[ 13 -43 -10 -21 -13 -12] = gof
[ 27  36  36 -18  28  50] = tegil
[ 36  50  26  28  36 -18] = labig
[-28 -17   8 -37 -42  12] = pipef
[ 50 -18  36  36  27  27] = sitef
[30 45 92 21 -5 30] = noki
[-10 -12 -20 -43 -13  13] = Rire
perm: [-43 -21 -13 -12 -10  13]  gof
perm: [ 36 -18  50  28  26  36]  labig
perm: [-18  36  28  26  50  36]  labig
perm: [-13  13 -10 -12 -20 -43]  Rire
perm: [-18  36  27  28  36  50]  tegil

[ -5  -7 -14  12  12  10   8  27   1  -9  -1  25  20  -4  -3 -14 -17  -7
   6] = zarok
[ 0 -2 -1  0 -1  0  4  0 -2 -1  0  0  1 -2 -1  1  1  0  1] = Seb
[ -3  -4  25  -7  -1  -5 -15  20   8  12  12   6  10  -7  27 -14 -17   1
  -9] = gof
[ -2  -4  -8   0   8  14 -11  10   4   4   4   7   2   2  -2  -6 -19  -8
   5] = dizur
[ 17  10 -33 -13 -37 -14   7  10 -19   4  12  12  17 -11  -6 -21  -2   6
  12] = Rire
[  6  -5  65  -4 -55  12 -60 -44  44 -10  30  38 -26   9   4  25  -1  31
  -5] = labig
[ -1   2 -17   2  15  -3  13  11 -10   3  -7  -9   6  -1   0  -7  -1  -7
   0] = rin
[ -6 -19 -21  12  17  12 -14 -11  -2  11   7   6 -13  10  12   4 -33  17
 -37] = pipef
perm: [  6  -7 -17 -14  -3  -4  20  25  -1  -9   1  27   8  10  12  12 -14  -7
  -5]  zarok
perm: [  4  17  10   7 -37  17 -21 -19 -14  -2  10 -11  12   6  -6  12  12 -33
 -13]  Rire
perm: [-37  -6 -19 -21  12  17  12 -14 -11  -2  11   7   6 -13  10  12   4 -33
  17]  pipef
perm: [ -9   1 -17 -14  27  -7  10   6  12  12   8  20 -15  -5  -1  -7  25  -4
  -3]  gof
perm: [ -1 -17 -10  -7  -7   2  -7  -1   0  -3  15  -1   3   0  -9  11  13   2
   6]  rin
perm: [ 12   6  -2 -21  -6 -11  17  12  12   4 -19  10   7 -14 -37 -13 -33  10
  17]  Rire

[ 19  23   0   9 -23 -24 -22 -32 -37 -19   9   8  -6 -13  30   6 -32  23
 -43   1 -40 -22  -6  -8 -22 -21   1   4 -21  12   6 -13  15  23  40   2] : tegil
[  5  29  53 -61  78 -30 -13  15 -63 -16  51  74  10 -37 -39  21  17 -36
  50 -60  22 -32 -28 -30   5  30  64 -72   7  16 -20   1   3 -64 -85 -24] : rin
[-40 -43  23 -13 -21  19   8  12 -32   1   5  23 -22 -32  40 -22 -13   2
 -22 -19   0  -6   6  -6  23  15 -21 -37   6   9  -8 -23   9 -24  30   1] : labig
[ 37  41   8   5  58   9  -4   7 -25 -14  21  20 -55 -19   3  -9  12 -20
 -22   3 -76 -24  -7  67 -35 -30  18 -42  17 -21  -7  41  -5 -24 -47 -10] : Rire
[  4  40  -9  42 -25  42 -46  16  39 -31   8 -25  15  -8 -13 -19  19 -38
 -21  45 -11  -1   9 -44   6  24 -73 -14  23   3 -13 -18  -5  22 -14 -42] : gof
perm: [  1 -40 -43  23 -13 -21  19   8  12 -32   1   5  23 -22 -32  40 -22 -13
   2 -22 -19   0  -6   6  -6  23  15 -21 -37   6   9  -8 -23   9 -24  30]  labig
perm: [  2  40  23  15 -13   6  12 -21   4   1 -21 -22  -8  -6 -22 -40   1 -43
  23 -32   6  30 -13  -6   8   9 -19 -37 -32 -22 -24 -23   9   0  23  19]  tegil

[ 20 -27   1 -50  -4] = zarok
[ 29  28 -33  44  -2] = sipe
[-63 -79  32   2  23] = dizur
[-79  23  32 -62   2] = rin
[ 29  28 -23  44  -2] = Seb
[ 21 -50 -27  -4   1] = Rire
perm: [ -2  29  28 -23  44]  Seb
perm: [ 23 -63 -79  32   2]  dizur
perm: [  2 -62  32  23 -79]  rin
perm: [-79 -63   2  23  32]  dizur
perm: [ -4   1  21 -50 -27]  Rire

[-81  62 -80 -75 -79] : sipe
[-80 -78 -77 -78 -77] : rin
[-77  78 -79 -79 -77] : Rire
[78 78 79 78 12] : sitef
[-76  39 -79 -79 -81] : labig
[ 77 -77  76  78  77] : zarok
[78 12 79 78 79] : Seb
[ 76 -54  80  81  77] : tegil
[49 78 43 57 28] : dizur
[-79 -81 -75 -79  39] : pipef
[-77  78 -77 -81 -78] : gof
perm: [ 80 -54  76  81  77]  tegil
perm: [-81 -79 -79 -76  39]  labig
perm: [12 78 78 79 79]  Seb
perm: [-79 -79 -76  39 -81]  labig

[-24  46 -38 -47 -35  -6  65  36  21 -29 -45 -90  51  17 -72  33 -73  32
  19  50 -70  43 -15  63  60 -25  13] -> sitef
[ 28   4 -30  46 -19  41 -68  57  48 -44 -20  -4  11   5 -31 -29 -40  31
  42  37 -36 -45  11  19  13  16  79] -> pipef
[-36  28  48 -45  79  13 -18 -40  42  11  41  -4 -30   5 -68 -29  46 -44
  11  31   4  37 -31  19  16 -20  57] -> dizur
perm: [ 57 -20  16  19 -31  37   4  31  11 -44  46 -29 -68   5 -30  -4  41  11
  42 -40 -18  13  79 -45  48  28 -36]  dizur
perm: [-36 -45  11  19  13  16  79  28   4 -30  46 -19  41 -68  57  48 -44 -20
  -4  11   5 -31 -29 -40  31  42  37]  pipef
perm: [-68 -45 -44 -40 -36 -31 -30 -29 -20 -18  -4   4   5  11  11  13  16  19
  28  31  37  41  42  46  48  57  79]  dizur
perm: [-44  -4  13  37  11  41  42  46  11   4 -40   5  16  48 -30  57 -68  19
 -45  31 -20 -36 -31 -29  28 -18  79]  dizur
perm: [ 42 -31 -36   4 -45 -44  11  19  79  37   5  41 -40 -68  48  28  -4  11
 -29  46 -19  57 -20  16 -30  13  31]  pipef
perm: [-15  63  60 -25  13 -24  46 -38 -47 -35  -6  65  36  21 -29 -45 -90  51
  17 -72  33 -73  32  19  50 -70  43]  sitef
perm: [-90 -73 -72 -70 -47 -45 -38 -35 -29 -25 -24 -15  -6  13  17  19  21  32
  33  36  43  46  50  51  60  63  65]  sitef

[ 10   9  -2   0  -2   1  27 -18 -26 -10  -3  19  -5  -1  -2   8 -10   5
   2  13  29   9   2   6   0   1 -26   8  -2  -3  34] -> gof
[  4  -5   1  11  -2   3 -10  13  43  11  -2   6 -31  -5  -9   3   6   2
   6   8   8  -3 -30  31 -30 -27 -42  17  15  11   2] -> rin
[-15  22  10 -11  14   5  -3  -9  13  16   2 -23   1 -12   7   4  -6 -23
   0  15 -11  13  22 -14  -7 -16   9  -9  -3  17   2] -> sipe
[-12   7  -3   1   9  22 -11  13 -11 -23   4 -15  22  16   2  -9   0  -9
   6   2  13 -14 -16  14  17 -23   9  -6  -3  15  -7] -> pipef
[  4  -5   1  11  -2   3 -10  13  43  11  -2   6 -31  -5  -9   3   6   2
   6  -4  12  -7   3  -2   0  -4  -9   5 -10  18 -19] -> Rire
[  1  -2   8   1 -26   0 -10   2  34   8   6  -3  -2   0  -2  19  -5  27
  -3  29 -26   2   9 -10 -18   5  -1  -2  13  10  10] -> sitef
[-13 -19   8  13 -25  -8 -11  21  36   7  16   0   0  21   4 -30  21 -26
 -20 -25   1  10 -26 -21  31 -30 -30 -19  16  39 -31] -> labig
[-21 -30 -26  -7  21   7  31   0 -25  21 -25 -11 -19 -19 -20 -13   1   4
   8  13 -30  36   0  16  10 -26 -31  16  39 -30  21] -> dizur
[  6  27  -2   1  29  -3  13 -10   5  -2   9   2 -27  -1   0  10 -10 -26
  19   0  -3   1 -18  -2  -2   8  -5   2   8  34   9] -> Seb
[  8   1   1  10  -8  -8 -19   6  34  10  -8   5 -16   2  -2  16   2   3
  20   9   3   6   0  -3 -20 -10 -13  -9   6  17  -2] -> zarok
perm: [ 17 -14  22  15 -12  -3   6  16  -9   4   9   1  -7  13  13 -11  -6   2
   0 -16 -23  -9  -3 -23 -11   9  22  14 -15   7   2]  pipef
perm: [  2  11  15  17 -42 -27 -30  31 -30  -3   8   8   6   2   6   3  -9  -5
 -31   6  -2  11  43  13 -10   3  -2  11   1  -5   4]  rin
perm: [-31 -30 -30 -30 -26 -26 -25 -25 -21 -20 -19 -19 -13 -11  -8   0   0   1
   4   7   8  10  13  16  16  21  21  21  31  36  39]  labig
perm: [ -2  -5  -2  -2  10   2   9   1   1  -3 -18   6  -3   8 -10 -26  19   0
  -2 -26   2   0   5  27   8   9 -10  34  29  13  -1]  gof
perm: [-26   8 -26  -8 -19 -30 -11  10   0  21 -19  21  39 -21 -25 -30   1  16
 -25  16   4  36 -30  31  13 -20   0 -31 -13   7  21]  labig
perm: [  6  -3  -2   0  -2  19  -5  27  -3  29 -26   2   9 -10 -18   5  -1  -2
  13  10  10   1  -2   8   1 -26   0 -10   2  34   8]  sitef
perm: [-10  -3  19  -5  -1  -2   8 -10   5   2  13  29   9   2   6   0   1 -26
   8  -2  -3  34  10   9  -2   0  -2   1  27 -18 -26]  gof

[  7  -4 -77  44 -14  16  10   9   1 -12 -20  -1  20  12  11  17  -1 -27
  31   7  10  20   7 -33  -4  -4   3  14  -3 -58]  Seb
[-22 -10  28  -7  -5   8   2 -41  22 -47  -9  -1  10  12  27   2  16 -27
  23 -30  10 -13   7   7  -4  -4   9  29 -58   9]  labig
[  7   7   9  -7   2 -22  -5   9  10 -41  22  16  -4  28   2  23 -58  -9
 -12  10   8 -47  29  -1 -10  -4  12 -27 -30  27]  sitef
[-16  46   1 -15 -45  23  36 -15   1 -12   7  21  13  12 -19  -3  48   2
  10  13  -9  65   3  14  -4  -4   3   3 -33  -9]  zarok
[ -5 -10  19  -2  -5   8  -2  41   1 -12  16 -25  26   7  45  38 -46 -27
  10  30  17  44   7   3  16  16  20  14 -12  -1]  gof
[  6 -10   1 -15  -5   8  -1 -15   1 -11 -32   7  13  12   0  -2  -1 -27
 -16  24  31  20 -56 -10  22  22  14   7 -12 -17]  pipef
[ -4 -10  -1 -20  -5  -4 -42 -15 -28 -12   7  -1  13  12   9 -65  -1 -34
 -15  13  -5  -5   7 -12  -1  -1 -40  14   3 -15]  noki
[ -3 -10   1 -15 -21 -57  10 -10 -12 -12  58  -1  27  12 -53  42 -12 -27
  19  13 -20  20   7  -2  -4  -4  33  14  19 -16]  dizur
[-11 -10   1 -15  -5  24   2 -15   1  10  21 -29  30  26 -38 -24   3 -34
  13  -2   9  20   7  -2  -4  -4   3  14  18  64]  Rire
[ 20   2  -5 -38  21  26 -24  -4   1  -4  -2   1   7 -10  24  10 -34 -29
   9 -15  14  18  30 -11 -15  14  64   3   3  -2]  rin
[ -3 -10  47   6  -5  47   2 -11   7 -12   7  34  -1   0   0 -52   3 -52
  10 -12 -66  -1   7   5 -43 -43  -6  14 -38  37]  sipe
[ -3   5   1 -15  -5 -79   8 -15   1 -12  14  34   3  12  -9  -2 -15  40
   6  31 -32  12   7   7 -32 -32  -2 -21 -12  12]  tegil
perm: [ -5  24   2 -15   1  10  21 -29  30  26 -38 -24   3 -34  13  -2   9  20
   7  -2  -4  -4   3  14  18  64 -11 -10   1 -15]  Rire
perm: [ -1  10  12  27   2  16 -27  23 -30  10 -13   7   7  -4  -4   9  29 -58
   9 -22 -10  28  -7  -5   8   2 -41  22 -47  -9]  labig

[ 1 -5 -6  8] = gof
[  4 -19 -13 -15] = sitef
[ 2 -7 -3 -1] = zarok
[ 2 12  7 -2] = dizur
[-15 -13   5 -19] = noki
[ 0  7  9 77] = labig
[ -2  15   6 -14] = sipe
[  5 -12 -15 -19] = rin
perm: [-2  7 12  2]  dizur
perm: [-15   4 -19 -13]  sitef
perm: [-14  -2   6  15]  sipe
perm: [-19   5 -13 -15]  noki

[ 23 -39   0 -41  23  24  41  28  -5 -14   5  36 -13 -21  31  -1  19 -25
  16  -6 -35 -11 -14  19  -1 -40  -9   3  34 -31 -14  21  -2  -2] = sitef
[ -2  41 -25 -40  36  15 -39 -11  28 -31 -21   5 -41  -2  -5   3 -14  23
   0  24  -6  34  19 -13  19  -1 -14  -9 -14  31 -35  23  -1  21] = labig
[ 15 -23  -3 -29  13  13  27  14  -2 -10   1  28 -11 -12  19  -5  14 -16
   9  -3 -22  -6  -7  12   1 -27 -12   7  21 -26 -12  15   1  -3] = dizur
[-29  15  34  75 -13  45 -50  21 -26  31 -17  26 -17  64  22   6 -18 -44
 -74 -21  20  38  40 -25  74  40 -27  51 -75  -4 -21  62 -74 -61] = Rire
[ 12 -24  -4 -28  10  10  25  14   0 -13  -1  24 -14 -13  19  -6  11 -17
  10  -3 -21  -6 -11   9  -2 -27 -11   3  15 -26 -10   9  -3  -9] = gof
[ -3 -21  23   3  20  24  -4  26 -25   9  21 -36  16 -18   4  33 -13 -13
   5 -20 -11 -14 -14   7 -17  -3  42 -35  16  38  11  -9 -18  18] = zarok
[ 27  19   1 -12 -11   7  15  13  15 -10  -6  12 -12  -3 -22 -16 -27   1
  28 -23  14  -7  -3  -3   1 -12  12 -26  -5  21   9  -2 -29  14] = Seb
[-35 -21 -39 -11   0 -31  19 -25  -1  31  -9  16  -2  41 -15  24 -14  -5
  23  -1 -41 -13 -40  -6  23 -14  28  -2  19  36   5  21   3  34] = tegil
[-13  -8  21 -15   9  12   1  20 -14   9  21 -23  -9 -15  17   8 -15 -28
  23 -21   7   7 -13   4 -29 -24  23 -19  -6  12  14 -29 -30 -18] = sipe
[-27  58 -16  27 -41 -45 -27 -42  39   5 -19  -1 -18  33 -18 -35  -9  22
   0  23  54  37  19 -26   3  27 -27  29 -63 -12  16 -31   3 -41] = rin
[ -2  34 -14  37 -21 -24 -41 -41  -7   9 -16 -10  25  24 -46  -4  -4  41
 -43  12  11  -7  29 -12  27  47 -15  12  -3  16 -16  21  31  36] = noki
[-17  74 -21  62 -44 -50 -74 -75  -4  20 -25 -21  31  45 -74 -18 -13  64
 -61  21  40   6  51 -26  34  75 -29  26 -27  22 -17  15  41  38] = pipef
perm: [-13  14 -10  -3  10  -6   3  19 -26 -14  -1 -11 -27  15  -2  -3   9   9
  11  -9  24 -11 -13 -17 -21  10  -4 -28  10 -24  -6   0  12  25]  gof
perm: [ -3   1  15 -12 -26  21   7 -12 -27   1  12  -7  -6 -22  -3   9 -16  14
  -5  19 -12 -11  28   1 -10  -2  14  27  13  13 -29  -3 -23  15]  dizur
perm: [-75  -4  15  40  62  74  41 -25  75  38  20 -61  64 -26  21 -21  51  34
  45  26 -21 -74 -50 -44 -17  22 -18  31 -27 -13   6 -29 -74 -17]  pipef
perm: [ 28  19  19  -2 -14  -5  -2   3 -39  36 -35   5   0 -15  -1  -1  41 -13
  34  31 -31  -9 -41 -25  16  23 -14 -40  24 -21 -11  -6  21  23]  tegil
perm: [-21  19   3 -14  36  21  -2  31 -11 -35 -39  34 -25  19  23 -41  28  41
   0  -5  24  16  -6  -1 -31  23 -14 -13  -2  -9   5 -40  -1 -14]  sitef
perm: [ -2  -2  21 -14 -31  34   3  -9 -40  -1  19 -14 -11 -35  -6  16 -25  19
  -1  31 -21 -13  36   5 -14  -5  28  41  24  23 -41   0 -39  23]  sitef

[-16 -24  18 -54 -35 -12 -13  15  -8  30 -45  -6  -4 -22  -7  35  16 -63
 -29   6   3  25  34  -1  26   2 -21 -65  40  -7  16 -29   2 -12  -4 -55
   3] = sitef
[ 13 -38 -15 -70 -28  -5 -17  26   6  25 -54  -2 -14  -7  16  20  27 -73
 -39  -7  13  33  46  17  29  -4 -52 -53  62 -12   5 -31 -26 -15 -29 -77
  16] = gof
[ 87  -8  24   2  36  21 -12  20  39 -41  -2  13 -25  49  49 -58  16  14
   8 -35  24  -5   5  45  -9 -17 -54  63  20  -5 -42  12 -69  -5 -61 -15
  20] = pipef
[-41 -16 -21 -38 -34 -15  -2   3 -18  37 -28  -8   8 -31 -18  44   9 -48
 -24  15  -8  21  22 -14  21   9   2 -66  23  -5  26 -24  26  -7  17 -34
  -2] = zarok
[ -8 -24   8  44 -15   9  -2  17 -48  26  -8   9 -24 -16  15 -38 -14 -34
 -18  21 -41  -2  21 -18  21  23 -31  -5 -34 -20   3  26 -28  37  -7 -66
   2] = Seb
[-40  44 -66  -2  37 -18 -34 -24  26   9  23 -24  -8 -21   2  -5 -34  26
 -48 -16  17  -8  21  -2  -7  15 -18 -31 -15  21 -14 -38   9 -28   8   3
  21] = rin
[ 45  -8  -5 -28 -11  -3 -30  22  18 -15 -38   1 -30   5  10 -10  17 -29
   2 -21  15  -2  12  20  12 -18 -35  -9  17   5 -20 -11 -41 -12 -49 -34
   0] = sipe
[ -2 -15 -41   8  21 -18 -24 -18  17   9  -5 -38  -2   2  -7  26  21 -66
  21  15 -24 -34  26   9  -8 -14 -34 -48   3  -8 -21 -28  23  37 -16 -31
  44] = Rire
[-10 -30  -8 -42  -9   2   6  13   0  28 -22   1   8  -3  16  17  17 -45
 -35   3   5  31  33   7  18   9 -28 -32  46 -17  13 -19  -3  -6   0 -47
  17] = dizur
perm: [-66 -48 -41 -38 -34 -34 -31 -28 -24 -24 -21 -18 -18 -16 -15 -14  -8  -8
  -7  -5  -2  -2   2   3   8   9   9  15  17  21  21  22  23  26  26  37
  44]  zarok
perm: [ -7 -70  -5 -15 -52  27  -4  25 -12  62  26 -38  16 -29 -17   5 -73 -53
  29  33  -7  13   6 -39 -54  16 -77 -26  46 -28  17 -14 -15  -2 -31  13
  20]  gof
perm: [  2 -66  -7  37 -28  26   3 -20 -34  -5 -31  23  21 -18  21  -2 -41  21
 -18 -34 -14 -38  15 -16 -24   9  -8  26 -48  17  -2   9 -15  44   8 -24
  -8]  Seb
perm: [ 15  26   9  21 -16   8 -38  -5 -18  21   2  -8  26 -34 -14 -24 -31 -21
 -15  -2 -48  23  -8  17  37 -66 -34  22 -18  -7   3 -41 -24  44 -28   9
  -2]  zarok
perm: [ -8 -14 -34 -48   3  -8 -21 -28  23  37 -16 -31  44  -2 -15 -41   8  21
 -18 -24 -18  17   9  -5 -38  -2   2  -7  26  21 -66  21  15 -24 -34  26
   9]  Rire
perm: [-24  17  -8  21 -28 -18 -31 -48 -66 -16  26   8 -34   3  44  37  21  -7
  15 -18  -8 -41  -5 -38  -2   9 -15 -14  23 -34  -2 -24  21 -21  26   9
   2]  Rire

